128 stands for zero in the data rows.
Here are some points:
[131  85 126 142 126 159 138 133 131 135 139 135 133 127 140 110 150 118
  94 110 122 140 118 128 105 143 125  92  67 106 117 109 119 138 140 138
 140 115 131 136 147 108 140 117 149 147 138 141]
[120 139 135 129 119 125 106 117 133 136 138 118 139 135 125 130 134 107
 123 122 133 115 121 123 122 138 137 125 110 140 109 129 125 148 106 135
 129 119 146 122 110 127 124 120 142 136 152 124]
[ 78 150 154 114 131 119 102  88 156 151 101 104 153 130 134 121 129 129
 109 125 149 134 108 149 116 131 163 138 118 131  93 159 142 180 119 145
 108 100 158 117  77 168 131 143 158 132 181 121]
[114  76  79 109 143 130 112 164 117  62 158 142 125  94  79 166 158 132
 178 123  28  66 192  93 165 128 103 148 159 124 110 120 167  93  74 106
 138 161 122 109 137 129 156  72 104  85 122 118]
[ 46 224  26  31 255  63  36  82 255   3 140  37 175 157  48 255 250 142
 238 152  27   4 216 118 190 136 100 222 244 127  34 218 228 192  11 251
  71 176 194   0  60 212 177  55  13  93 182  86]
[133 104 133 143 141 146 144 142 116 121 157 142 132 141 103 146 134 134
 127 122  93 101 138 122 130 139 103 102 127  94 133  97  95 124 117 119
 138 147 127 141 164 109 156 115 127 122 136 110]
[131 146 124 117 153  77 131 123 137  79 118 120 126 102 124 141 139 178
 138 139 103 135 150 142 137 121 143 173 134 149 130 168 137 124 144 128
  91 127 127 105 131 156 108 138 107 130 117 136]
[154 196 183 110 151  73 183  87  93 147  13  82 135 148 237  81 110 236
 116 121 196 147  79 186  99  84 201 146 154 206 155 198  98 111 209 101
  70 118 168 152  78 146  40 208 145 191 148 105]
[119 115 108 127 127 108 145 143 118 100 137 134 115 107 126 130 125 168
 132 144 103 134 145 133 130 122 129 140 143 138 143 130 146 108 160 114
 128 136 127 136 160 129 142 128  93 142  99 138]
[ 73 119 147  93 135 173   5  81 175 162 155 117 183 184 120 138 212   0
 117 104 119  79 140 148  72 200 140  86  24 100  78 139 123 185  23 218
 117  98 189  96  26  98 116  86 213 154 252 107]
[126 118 115 147 126 147  99 130 143 184 138 117 133 151 140 115 133  72
 120 134 176 129  96 102 116 119 107 109 124 116 131 121 110 141  91 126
 162 110 119 129 107 123 148 118 151 112 154 120]
[ 83 161 135  91 133 115  90  64 181 137 133  69 172 134 130 153 156 101
 120  83 157 104 117 151 100 146 172 163  97 136  54 148 156 189 102 181
 114  91 157 103  54 128 113 151 171 148 199 105]
[126 124 119 145 121 125 121 127 121 154 125 129 127 126 132 120 128 112
 112 133 155 132 128 133 136 117 118 121 139 143 145 122 117 130 115 125
 145 134 126 129 128 141 134 127 127 123 122 139]
[120 147 102 139 126  90 101 137 132 119 130 131 104 103 112 138 161 146
 143 160 136 139 144 114 174 107 119 164 177 161 143 154 124  98  94 107
 121 150 119 108 157 156 126 121 115  84  83 121]
[117 119 118 138 132 132 133 141 116 127 129 141 128 111 144 122 130 128
 123 135 128 129 128 107 141  96 121 127 125 131 134 119  94 125 128 114
 154 129 113 133 138 137 139 130 110 135 100 139]
[128 120 110 158 115 136  92 167 121 165 141 146 123 153 145 103 141 109
 114 142 155 117 107  93 140 123  94 120 144 116 155  98 127 100  98 103
 162 131 125 129 136  98 154 106 154 106 147 139]
[136 142  94 165 120  91 132 148 119 161 124 131  99 112 133  98 140 150
 120 143 173 182 134 106 184 100  89 160 175 174 153 124 127  84 132  94
 127 153 106 129 100 155 104 132  51  75  68 154]
[123 107 116 160 120 109 155 160 142 134 115 133 135 129 117 124 144 118
 138 140 122 149 123 101 133 120 111 148 145 122 136 137 106 118 144 124
 139 143 122 123 125 137 147 121 124 116 126 126]
[123 143 137 121 134 134 108 132 127 139 122 125 139 119 134 104 137  98
 130 123 146 144 106 131 127 115 136 145 125 148 121 134 112 139 120 137
 120  93 123  97  62 141 102 143 139 137 139 127]
[141 153 102 117 142  14 152  90  99  23  50  90  99  66 106 128  95 209
 147 118 105 161 158 146 176 105 162 230 170 203 124 203 133 109 213  80
  44 124 121  95 139 185  58 164  35 131  47 134]
[129 118 128 135 129 138 139 127 113 128 129 129 129 124 133 122 118 127
 122 126 132 127 114 136 124 127 134 129 119 119 134 124 128 133 135 133
 139 131 119 131 136 117 132 136 133 132 132 132]
[147 149 113 171 115 122  98 111  89 211 128 157 154 158 113  92 129  91
 113 135 222 175 108 105 173 119 123 115 149 141 110 149 104 134  97  97
 160 121  82 110 151 144 151 165 121 101  93 161]
[135 130 140 172 114 149 126 151 122 142 121 142 129 127 130 103 120 107
 121 127 146 132 117 107 124 119 108 111 121 104 135 144 120 126 145 132
 147 139 117 135 144 136 138 131 111 125 116 150]
[139 144 119 143  88  91  89 144 126 117 143 134 119 103 125 136 160 127
 155 154 120 133 155  99 165 117 105 151 161 158 136 137 112 112  85  96
 139 124 106 104 143 155 146 113 121  83  90 138]
[127 167 132 134 126 111 122  89 129 159 129 102 130 149 152 115 120 110
 113 140 163 144 105 129 111 129 142 149 123 138 115 127 135 148 126 139
 121 101 118 112  96 134 112 158 151 141 145 137]
[137 154 106 158 122 106  84 148 145 135 168 131 107 121 115 145 166 131
 141 190 133 127 155  95 163 110  98 162 183 153 154 105 116 103  67 105
 121 151 105  97 158 158 153 108 108  70 101 167]
[113 114 126  83 136 170 146  89 145  82 123 134 133 132 127 172 156 124
 129 102  96  93 134 162  82 163 131  96  97 110  71 115 176 170 130 166
 118 123 145 129 125 100 155 118 170 164 219 126]
[115 134 104 108 112 145  95 135 126 167 141 123 113 141 128 122 126  81
 120 154 163 152 124 109 122 117 100 128 130 163 120 123 106 116  82 134
 144 121 119 124 121 136 126 114 142 122 135 136]
[131 107 149 126 139 141 150 122 113 145 132 154 129 141 137 106 103 113
 108 103 107 133 125 139 109 150 147 105 115 118 116  92 109 134 143 117
 129 104 122 145 123 105 131 112 123 155 114 142]
[122 123 129 142 112 154 168 136 115 130 148 122 119 137 151 116 105 113
 126  99 157 122 119 136 102 139 133  82 125 115 153 111 120 161 158 129
 134 128 112 196 142 107 129 123 139 129 120 136]
[148 108  86 149 125 122 122 150 121  92 145 136 119 118 117 128 144 136
 133 136 107 123 143 115 157 130 117 127 142 124 132 122 132  94 144  90
 134 156 117 125 167 148 135 122 102 118 111 127]
[181  52 109 169  85 255  89 160  90 236 176 171 141 226  94  86  92  32
 177 109 185 133 129  22 125 171  63  33  72  90 106  44 106 120  23  93
 215 148  66 182 170  76 196  94 142 165 140 166]
[158 162 148 157 141 116 111 111 115 154 136 114 101 123 165  97 130 138
 139 142 209 163 132 129 138 119 141 115 115 162 133 123  93 146 120 104
  78 105 124 116 125 157 105 164 120 116  99 158]
[116 140 114 113 140 117 107 119 144 113 131 113 138 122 115 146 149 133
 139 130 114 108 138 127 132 124 132 149 135 130 113 140 155 126 111 140
 121 132 127 115 117 140 131 116 131 123 144 113]
[155   3  93 114 108 255 150 222 100 138 208 199 204 169  73 174  87  18
  90  83  59   0  97 117  80 109  40  56  80  35 139  26 147 118  57 128
 188 125  96 171 255  52 241   0 187 132 178  53]
[126 169 102 119  32  61  97 147 134 133 129 152  86  71 107 132 154 140
 158 235 178 152 144 103 142  86 107 191 187 183 167 173 129  95  79 111
 162 158 108 114 107 186  92 128  89  72  74 165]
[128 113 133 110 140 134 152 118 130 116 143 127 134 119 136 129 134 130
 132 115 124 120 129 138 112 129 137 131 114 120 119 134 138 132 134 142
 129 124 132 140 129 132 141 130 141 141 132 122]
[154 139 129 208 123 120 115 170 115 172  92 131  97 155 136 113 134 145
 124 157 161 195 128 101 165 104 143 127 179 138 133 136 117 105 128  77
 143 102 126 130 120 159 128 128 125  96  88 160]
[113 127 111 121 143 101  91 121 155 104 138 119 138 134 105 163 144 104
 145 117  87  82 142 121 141 136 116 143 129 132 122 138 133 118 100 142
 141 134 128 108 129 137 137 111 141 124 144 102]
[131 145 110 135 117  89 100 137 133 128 126 128 108 122 126 144 162 143
 142 163 146 153 139 120 152 109 127 161 171 163 142 147 126 114 108 126
 135 130 134  94 110 152 108 123 112  89 107 107]
[103 133 146  49 138 116 142  70 172  57  84  85 207 184 158 175  81 162
 105  82  76  96 123 255 104 107 116 123 108 108  93 208 133 144 164 164
 124 110 129 114  86 115 103 109 194 255 114  73]
[128 132 127 134 137  80 135 130 124 107 123 125 122 118 125 136 131 141
 130 119 118 130 125 140 124 123 131 119 138 128 141 138 134 126 143 124
 125 126 140 139 137 128 108 129 115 131 114 138]
[166 142  52 171 151  68 124 164 108 155 123 124  91 149 129  79 171 131
 136 155 202 176 111  98 163  83 134 160 190 178 168 154  99 117 102  92
 141  70 101 116  96 169 110 112 128  68  86 145]
[125 122 151 113 128 134  89 102 150 152 141 108 164 146 119 145 148  49
 115 118 134  96 115 126  84 148 143 109  91  98  76  96 135 192  67 156
 131 115 158 124  84 119 127 124 174 148 200 107]
[122 150 111 137 132  93 109 136 134 124 126 129 113 115 119 127 171 119
 140 144 149 137 133 124 145 114 139 150 156 151 134 147 130 112 113 119
 123 127 128 120 133 152 128 122 104  86 112 135]
[136 113 103 146 152  97 176 134 111  79 120 127 113 111 141  95 119 196
 133 131 103 134 154 147 153 110 129 133 146 137 158 148 129 109 178  59
  96 153 125 130 154 140  88 153  91 121  82 110]
[ 79 171 117  74 154 137  52  65 165 139 146  78 173 130 113 161 156  68
 165 109 115  54 118 143  41 150 151 155  88 116  40 157 159 181  60 183
 129 101 157 103  64 147 150 108 177 155 206  97]
[121 103 105 105 142 116 107 147 155  85 147 137 134  99  99 165 150 136
 172 121  66  76 162 105 155 126 119 144 129  99 129 131 166  99  97 130
 123 167 120 116 163 138 143  93  98  96 121 114]
[152 105  85 117 151 106 154 162 105   2 132 146  99 113  83 178 153 186
 147 139  26  90 212 125 184 106 111 153 164  63 161 125 129  78 158 114
 109 174 127 113 174 142 119 103  91  94  86  80]
[148 133 125 122 126  99 146 142 109 108  84 120 111 109 136 136  88 140
 138 155 114 143 123 161 117 105 141 122 136 129  67 137 126 128 159 130
  87 134 134 120 133 124 165 148 111 122 113 147]
[109 149 171 141  98 161  98  59 128 175 146  93 193 169 151 113 173  56
 144  94 153 114  95 149  25 151 154  82  50 127  41 130  56 224 110 161
 186  58 193 112  38  99 112 115 223 154 226  73]
[141  48 133 130 144 188 184 151 114  77 133 151 148 131 133 136  90 125
 111  75  29  63 125 155  93 147  93  56  92  37 130  82 124 112 169 134
 145 156 115 150 200 102 119 105 108 150  95 101]
[130 113 137 125 130 158 147 129 124 138 113 128 131 139 140 104 112 121
 113 108 139 144 106 135  95 131 137 101  87 122 125 114 127 134 155 147
 138 116 129 143 122 113 134 119 110 152 136 129]
[108 128 143  92 118 130 108 112 136 149 141 110 146 136 120 140 144  98
 126 124 131  93 143 123 103 160 138 110 113 114  95 141 140 163 101 138
 129 112 137 124 100 122 112 122 161 138 159 112]
[133 121 136 127 127 117 145 125 117 122 122 118 117 119 141 133 118 150
 122 125 129 136 124 122 136 126 134 113 126 141 122 130 125 122 136 126
 121 137 135 116 136 134 115 136 120 129 117 125]
[130 128 129 125 126 119 138 120 124 119 121 131 131 120 130 130 117 145
 137 125 117 136 129 138 133 124 135 129 132 128 132 131 132 118 142 126
 118 132 137 136 131 127 126 147 117 131 117 136]
[116  98 108 102 142 111 109 108 154 117 106 121 134 113 131 146 146 139
 143 124 119 125 128 123 135 115 143 142 136 142 107 152 159 131 126 145
 104 125 140 102 108 148 114 126 126 128 132 124]
[122 138 134 113 143 130 163  92 137 103 125 112 141 123  79 134 138 145
 119 111 123 106 138 136 123 150 131 117 112 142  90 132 141 140 140 135
 113 118 140 128 125 123 127 126 129 139 159 128]
[110 163  98  64 135  89 105 110 150 114 110  83 132 137 122 180 174  56
 139 147 130  96 141 125 154 127 114 175 160 134  82 168 171 124  88 149
 146 117 168  96  69 153 142 109 147 125 183 104]
[151 139 124 132 132 117 116 133 110 115 110 149 123 120 131  99  95 148
 140 139 155 162 137 112 139 114 149 117 135 145 146 137 135 107 173 104
 129 132 122 119 154 150 117 161 114 137 102 150]
[121 156 128 113 130 105 132 104 131 114 113 116 135 111 135 139 123 148
 123 137 155 142 138 142 115 124 145 151 122 158 119 150 127 166 136 148
 117 111 141 114  87 130 107 141 124 155 126 144]
[152  88 181 145 144 176 182 144 107 139 111 144 143 135 146  88  88 159
 113  81 110 122  91 153 120 141 126  86  85  93 126 104 122 126 102 100
 118 126 102 151 163 141 122 149 128 161 133 134]
[129 108 129 149 117 181  94 145  79 192 163 142 145 166 128 128 127  58
 111 113 141 110 120  89 119 137  99  96 127  83 116  83 133 133  72 115
 151 129  66 114 132 137 173  98 155 127 154 149]
[117 129 134  67 140 109 147 121 155  37 145 130 146  70 115 147 155 125
 128 101   0  56 154 165 117 148 130 149 124 108 125 108 181 137 127 149
  81 139 175  86 187 125 144 135 146 138 121 102]
[149 108  34 177 141 169 104 244 142 119 171 164  84 160 104 150 178 102
 128 186  86  97 145  66 233 102  21 160 182 117 188  17 170  25 106  86
 165 185  49 114 175 184 223   5  25  13  55 219]
[  0 232 159   0 149 109   3   0 227 148  72   0 219 120 104 146 207   0
 143  80 193   0  84 194  40 167 242 215  21 163   0 212 205 255  45 255
 119   4 199  32   0 100 101 146 255 192 255 109]
Then 10 other points, each followed by its number:
[ 93 168 115  95 141  98  90  75 183 134 126  82 157 130 125 131 147  92
 131 126 148 107 117 139 102 132 160 157 111 138  75 152 167 156 100 188
 109 104 158 103  41 141 126 140 183 149 188 113] 0
[128  60 198 130 106 220 167 131 143 157 138 144 149 154 161 103  18  83
  76  79  98 114 125 136  83 145 107  47  66  36  77  64  97 122 142 161
 117 123 114 148 154  71 140 119 127 146 153 142] 1
[132 129 123  74 144 131 163  85 135  72 114 124 143 125 149 133 103 170
 140  96  81 105 134 164  94 145 150 129 105 144  93 135 134 140 109 161
  96 123 167 134 141  98 132 164 117 148 140 120] 2
[114 155 115 104 149  92 116 124 151 103 115 108 131 102 117 153 149 155
 172 127 112 121 155 124 135 121 124 154 134 149 114 130 177 137 114 144
 108 121 138 113  93 153 109 120 117 132 126 124] 3
[ 89 145 147  86 144 125 116  76 152  72 122 103 143 106 117 165 118 131
 111 111  98 106 122 156 113 145 162 127  94 134  96 132 160 169 153 140
  95 112 154 134  92 120 113 128 147 156 144 133] 4
[116 185 109 112 124  10 146 124 127 108 111 121  65  82 132 175 160 163
 174 199 146 172 146 140 181 113 149 184 158 231 125 186 124  90 125 117
  91 136 139 100 104 194  86 133  75  82  84 160] 5
[130 126 133 132 133 149 138 114 124 133 127 128 132 131 131 124 111 123
 112 121 129 131 122 128 116 136 138 115 106 117 127 124 126 144 147 134
 126 112 137 135 123 117 129 139 130 141 135 136] 6
[ 83 182 176  86 127 126  93  87 195 206 142  86 184 157 132 140 210   0
 131 113 162 137 118 240 100 150 196 114  83 110  69 126 124 195  58 197
 115   0 167 111  25 104  77 145 224 148 240 138] 7
[138 127 135 127 151 102 151 126 119  93 105 120 117 106 109 105 126 151
 134 128 135 148 146 122 129 119 137 108 137 140 126 139 122 148 160 122
  97 133 146 148 119  84 123 140 134 142 119 131] 8
[146 126 111 151 120 127 141 138 105 144 124 142 113 120 146 108 126 141
 133 143 149 157 114 127 154 114 119 121 165 129 154 126 109 110 148 106
 137 133 126 148 147 112 120 144 116  99  98 106] 9
Which two of these numbered points are nearest to each point below by angle, seen from the average point of the first points? Their numbers follow each, nearest first.
[131 104 117 140 112 108 149 143  84 139 125 174 106 135 135 129  98 169
  86 149 156 178  92 141 168  95 107 112 149 130 219 121 130 112 172  76
 120 148 113 162 182 124 127 166  97 142  76 144] > 9 8
[199  84 126 200 132  81 255 198  59 103  94 160  56 102 151  90  60 255
  80 172 131 223 126 130 135  48 109 136 196 110 255  59  59   4 245  60
 178 168 106 175 234 127  76 166  39 118  25 111] > 9 8
[118 157 139 138  87 130 168 102  94 172 130 141 142 155 153 106  98 118
  98 117 167 149  68 133  95 136 125 106 100 136 111 109 123 141 181 132
 138  98 119 162 113  94 111 166 168 174 139 156] > 6 1
[124 150 188  53 140 149 134  17 155 100 104  60 164 137 132 156 104 120
 140  61  98 108 106 196  68 147 177 123  35 159  66 151 115 229 171 161
  76  79 171 158  86  86 102 137 167 221 255 206] > 4 2
[135 121 135 143 130 117 136 121 111 158 152 129 129 136 146 111  97 134
 117 122 158 150  91 115  99 130 142 105 116 117 136 118 108 138 159 130
 147 124 129 147 132  86 131 151 129 175 122 128] > 6 1
[120  85 128 147 117 191 126 162 120 138 188 162 161 144 110 143 144  50
 102 112  62  70 186  82 129 121  82  78 114  55 101  72 126 117 136 178
 169 144  99 155 193  89 204  78 142  98 154  92] > 1 6
[126  73 127 131 118 159 137 172 115 120 171 178 136 129 109 142 132 119
 115  78  67  55 178 109 131 183  83  91 125   0 135  69 136 123  99 121
 131 169 131 163 177  85 198 107 144 121 165 100] > 1 6
[153 127 181 169  99 202 230 138  74 167 136 129  77 124 181  73  62 156
  71 165 151 120 107 239  79 107 161  93  89 119 164 109  76 116 227 151
 141 110 161 162 107  78 103 167 150 213 102 154] > 6 1
[109 211 128 152 101  37 118 126 103 145 115 111  88  96 138 125 178 124
 217 197 186 191 166  73 170  96 151 148 177 244 172 151 133 103  69 126
 131 136 128  94 105 168 120 184  86  59 104 154] > 5 3
[121 127 139 104 133 138 116 116 146 116 145 133 136 133  90 146 138 112
 123 109 112 104 131 136 114 166 128 109 105 114 100 114 151 148 131 148
 122 128 149 127 136 116 132 120 145 144 165 129] > 4 1
[125 115 164 123 150 119 155 139  97 109 120 128 109 101 136 135  91 197
 169 134 107 144 120 151 143 116 155 152 125 137 146 157 115 136 175 163
 104 130 143 154 128 128 114 150  91 180 111 145] > 8 2
[ 98 148 141  46 149 140 121  48 182  71 129 117 166 150 103 185 113 126
 130  68  41  61 166 184  87 161 172 138  83  89  72 138 170 188 131 206
  88 138 160  97 119  81 130  84 189 183 193  75] > 4 2
[171 100 134 159  93 154 159 163  82 131 112 153  98 138 140  92 114 188
  73 140 155 167 119 150 175 116  79 108 172 138 184 115 104  88 181  85
 134 137 153 143 186 136 122 161 103 124  73 168] > 9 8
[145 147 152 131 142 114 166 105 133  50 119 143 122  78 107 147 101 174
 142 122  90 137 101 168 143 145 143 135 131 167 145 114 137 158 164  90
  77 164 133 121 141 131  95 100 103 129  81 157] > 8 4
[102 223  95 170 107 154  34 108  66 255 175 130 113 183 210  68 165  73
  87 191 252 220  91  86  82 149 137 119 162 152 132  90  95 218  45 122
 174  74  90 163  35 156 164 137 143 119 201 128] > 7 0
[160  88 116 150 114 198 131 160 151 135 255 174 166 151 112 164 139  46
 135 105  74  60 163  94 144 148  56  72  72  61 138  83 105 103  86 120
 177 157 107 144 197  98 217  84 132 143 141  98] > 1 6
[ 24 239 122   0 163  81  34   0 196 177 168   0 210 141 149 182 196  27
 126  78 183 114  53 200  95 173 202 244  57 164   0 253 217 255  88 255
  99  22 211  28   0 109  72 152 236 176 255  77] > 0 7
[126 142 130  87 138  88 163  97 139  92 101 153 136 122 139 122 135 156
 100 136 158 161 100 154 141 101 149 139 131 159 148 163 133 150 158 156
 103  97 152 125 111 143  92 188 128 145 134 110] > 8 2
[128 157 114 126 129  88 129 117 123 130 109 127 104 132 108 135 155 160
 147 157 150 127 145 120 146 110 139 163 158 149 149 147 131 112 130 130
 123 125 138 121 116 154 114 130 106 109 108 122] > 5 3
[ 92 153 102 118 146 143 106 111 157 134 122 106 137 141 122 150 171 123
 127 136 131 115  87 126 112 103 125 141 133 126 142 172 163 145 107 158
 151 128 140 119  81 146  98 108 145 112 171  93] > 0 7
[113 165 102 143 136  28  89 116 135 163  73 108  94 106 142  97 188 154
 143 249 184 213 113 142 139  78 163 135 199 206 159 201 113 130 111 135
  92  99 153  90  53 166  86 159  88 104 104 165] > 5 3
[128 223  58 152 122  11 117 146 235 126 110 144  76  63  96 138 203 179
 182 229 143 171 155  63 210  67 114 185 235 247 171 254 107  74  44 128
 135  95 107  57  70 205 102  78  31  50  23 167] > 5 3
[111 128 149  95 130 139 123  86 149 117 156 118 143 134 104 155 110 122
 123  89 100  79 153 133 125 155 129 131  95 133  84 110 150 162 129 156
 117 115 156 132 124 106 144 121 163 149 152 102] > 4 2
[120 153 139  33 175 107 136  52 185   3 125  97  33  98  74 211 115 152
 148  92   7  68 169 175  97 153 155 141  60 204  58 134 225 147  79 185
  65 134 157 109 126  86 143  83 196 180 187  76] > 4 2
[129 125 124 146 129 131 121 139 128 140 135 132 118 129 132 121 131 118
 132 138 134 135 130 113 132 126 119 121 135 125 136 118 130 118 116 117
 143 138 118 131 139 131 139 145 123 116 122 132] > 9 1
[124 145 100 104 147 100 106 131 161  86 137 111 137 107 109 164 138 151
 163 129  76  85 150 129 133 122 116 157 135 118 122 154 164 118 100 141
 121 130 144 109 107 140 138 106 126 117 141 104] > 3 4
[128 155 109 103 148  93 105 112 145  63 111 129 149  89 106 156 140 139
 156 132  78 113 149 129 150 132 147 160 130 136 106 147 164 135 128 160
  87 130  99 106 122 156 114 123 125 136 116  98] > 3 4
[107 137 130 110 110 143 119 128 146 143 141 126 114 144 117 137 146  94
 128 122 124 116 128 109 118 131 131 114 114 120 112 104 126 143 120 168
 149 121 132 131 108 115 131 120 155 117 159 108] > 7 1
[154 116 126 128 145 157 164 117 100 117 129 188 131 159 125 117 101 155
  79 101 111 131 101 131 128 133 133 112 117 101 129 121 111 147 179 148
 104 119 123 157 161 119 114 144 136 138 127 136] > 6 1
[101 141 127 114 155  82 101 101 143 101 108 140 143  74 119 184 152 160
 178 139 111 135 146 134 142 120 152 175 135 160 102 177 170 127 125 155
  89 121 137 123  86 155 105 126 117 126 133 133] > 3 5
[132 124 142 116 119 122  79  82 162 143 116  95 135 141 147 133 159  96
 124 107 173 157 159 131  90 148 165 179 122 125  96 154 134 167 130 212
 111  96 192 141  88 185 114 154 158 128 186  99] > 0 7
[129 175  91 148 155  52  95 154 130 129 134 136  93 112 113 117 191 162
 152 188 178 164 108 100 184 100 117 184 179 204 162 159 116  69  98 108
 130 120 109 127 126 166  91 135  93  69  85 135] > 5 9
[ 95 143 103  95 156  78  53 123 107  56 132  62 141  99  80 217 196 124
 184  96  74  66 167 115 155 119 131 116 101 117 116 188 190 133  97 155
 112 101 134  82  98 157 143  51 104 103 168 105] > 3 4
[125  85 117 119 167 133 196 116 150  37 113 142 109  84 100 144 123 187
 154 118  42 118 180 163 143  20 130 130 126 110 117 121 170 106 255 133
 107 161 126 120 176 133 120 122  84 165 108 111] > 8 2
[134  65 142 116 121 188 169 145 112  87 147 126 148 125 117 135  85 113
 115  64  28  67 146 134  69 139 101  86 108  66 145  91 156 116 155 133
 132 151 125 153 194  83 156  91 121 127 105 115] > 1 6
[170 123 137  99 137 129 140  45 141  16 142  76 227  95 127 179 128 149
  95   1  47  73 106 176 105 195 137 107  35 100  94 110 159 165 205 205
  98  92 206 148 137 105  86 135 148 189 178  73] > 4 2
[134 122 138 129 132 128 141 144 131 125 120 131 128 117 122 120 123 130
 128 126 123 136 147 141 136 130 134 116 111 136 136 127 125 119 152 124
 120 136 121 132 139 133 134 142 116 141 105 138] > 8 6
[142 129 148 138 118 160 173 117  93 168 127 132 116 146 166 108  90 120
  91 127 171 186  95 144  91 146 147 114 108 148 163 130  85 119 185  25
 139 111 122 163 134 107 122 165 133 161 112 161] > 6 9
[120 137 138 111 133 128 130 106 133 128 123 113 134 111 134 125 120 128
 115 116 119 130 134 142 111 137 143 123 111 129 114 151 138 150 155 143
 106 114 141 135 115 128 118 146 134 148 147 129] > 4 6
[144 119 105 202 115 111  95 183 106 192 152 145  95 136 124 107 135 116
 119 169 148 146 114  81 153 142  94 121 168 159 181 114 100  99 135  88
 169 142  97 127 155 153 156 124 137  91 109 141] > 9 5
[129 138 133  90 145 122 126  93 146  91 107 117 116 131 125 144 129 158
 130 118 103 120 111 166 139 126 143 162 129 124 121 146 151 149 140 146
  84 120 148 107 123 127 106 127 125 143 136 148] > 4 2
[174   3 178 175 129 255 255 207 229  50 192 204 156 220 121 104   3 149
  85  67   0  35 100  37 142 193  61   0  27  62 148   0  89 105 198  64
 148 194 120 214 255  72 193  95 147 154 122 107] > 1 6
[143 145 140 144 125 119 117 129 112 104  91 124 114 130 135 115 121 123
 119 139 146 148 129 127 123 127 126 132 125 142 125 129 110 130 137 124
 123 117 129 119 142 135 127 142 124 131 106 150] > 8 9
[147 110 121 109 138 119 154 147 118  69 117 137 129 104 105 143 129 170
 131 149  64 108 156 142 139 128 109 143 139 123 142 132 136 105 142 116
 121 145 116 141 156 137 135 117 120 112 104 125] > 8 2
[122 126 145  37 117 131 154 159 128  54 113 125 145  88  70 134 114 184
 134  60   4  95 161 175 109 124 129 101 126 114 141 126 152 116 148 157
  84 183 165 117 166 120 107  91 165 134 106 121] > 2 4
[132 149 102 146 137  82 137 126 132 115 119 120 101 117 127 137 136 160
 168 158 147 175 160 117 139 115 128 151 158 171 120 143 109 125 143 121
 111 116 123 129 123 148 110 143  84 102  92 136] > 5 9
[130 161 100 155  82  47 108 151 147 137  53 110  89 156 131 121 169 180
 135 181 185 217 120 147 150  76 130 155 188 191 142 200 107  92 123 117
 118 132 144 106  77 181  90 177  63  88  96 151] > 5 9
[128 154 107 144 106  81  89 146 146 134 123 136 102 108 118 130 160 150
 155 164 136 145 141 109 154 115 114 159 181 151 138 154 132  95 100 113
 125 143 132 114 118 164 128 127 114  85  84 124] > 5 9
[123 132 142 101 124 120 133 112 147 102 151 139 135 127 127 154 132 128
 129 112 110  87 144 142 102 153 133 113 116 110  94 126 140 155 139 160
 131 128 143 133 122 116 125 125 141 136 175 111] > 4 2
[109 117 162  51 174 130 134  75 152  49 139 104 171 119 118 169 110 127
 141  68  72  54 133 161  91 144 144 171  94  86  77 160 148 159 105 169
 102 114 173 113 140 112 137 115 210 149 172 113] > 4 2
[153 102 132 157 120 131 153 163  94 143 121 146 113 132 141 104 112 154
 117 142 138 151 104 129 133 105 114 114 140 120 167 122 108 109 150 106
 136 135 113 145 161 130 132 146  95 121  91 140] > 9 6
[134 125 127 129 124 121 131 133 124 137 123 128 123 130 121 128 136 127
 131 147 134 134 121 119 126 113 125 139 148 124 134 136 125 116 133 122
 141 119 128 130 123 140 123 135 115 127 123 125] > 9 5
[ 80 166 127   0 186   5 176  52 122   0  83  84 129  63 187 201 164 255
 132   6   1 161 207 209 143 142 229 132 179  53 107 223 184 124 255 165
   0 147 204  79  99  94  42 178 150 147 109 132] > 4 2
[142 167 142 146 130  54 109 133 121  95 102 130 113 106 124 138 165 222
 165 190 151 167 154 116 157  93 138 154 178 177 145 147 117 112 130 121
 113 151 147 103 113 154  88 135 101  99  90 138] > 5 3
[ 99 111 144  41 162 162 154  76 167  54 122 107 173 119 114 180 110 124
 128  64  37  60 138 155  63 119 147 154  71  90  78 149 164 171 139 178
  97 131 150 105 143 112 121 121 161 170 171  65] > 4 2
[132 117 114 183 111 143 150 144 100 179 116 142  84 111 137 105 121 139
 116 149 171 163 102 122 135  99 116 114 154 136 151 149 118 102 154 127
 161 108 134 134 141 132 125 170 105 119  92 138] > 9 6
[121 141  99 108 157  99 171 163 135  57 105 142 109  95 127 155  95 214
 125 119  83 151 199 167 120 123 159 133 144 159 116 146 146 120 179 147
  84 148 122 108 187 125  99 141  69 144  43 148] > 8 2
[122 141 144  75 140 137 187  91 126  64 117 147 167 129 106 216 112 185
 108  84 106  76 149 176 120 153 175  66 101 104 122 167 105 165 204 142
  51 141 153 132 124  65 151 110 149 177 172 134] > 4 2
[150  58 172 118 173 132 225 159 139  14 104 154 125  45 105 145  74 230
 164  94   0 103 179 169  97  93 115 112 108 100 128 115 175  91 197 114
  64 187 114 139 203  99  70  97  87 183  61 130] > 8 2
[123 129 134 123 140 121 136 122 129 112 125 126 132 121 124 135 129 143
 134 129 115  79 122 133 128 128 143 133 129 126 135 135 136 123 131 135
 128 127 129 125 133 129 116 138 122 131 129 135] > 2 4
[125 123 134 126 136 126 136 122 124 110 131 123 132 122 128 135 123 139
 126 120 125 127 131 130 133 128 127 131 125 117 116 129 129 132 139 129
 123 134 129 131  86 134 126 130 129 147 137 126] > 8 6
[129  86 122 123 136 165 153 126 124 107 137 148 140 134 123 133 105 120
 120  94  83  87 135 135 120 148 112  91 102  88 122 102 136 113 145 127
 130 144 119 144 172 100 150 116 132 137 124 126] > 1 6
[132 135 117 115 137 118 111 120 140 114 130 121 132 111 138 148 139 133
 161 131 100  98 155 134 130 128 127 130 145 108 117 129 156 133 118 144
 109 137 143 117 136 134 125 118 132 121 132 124] > 3 2
[165 255  65 199 134  10  40 155 102 255 140  98 164  84 103 123 240 165
 218 255 255 175 141 105 228 111 114 201 255 255 229 205 108   0  47  94
 162 132 106  69  67 228  76 139  74   0  31 148] > 5 9
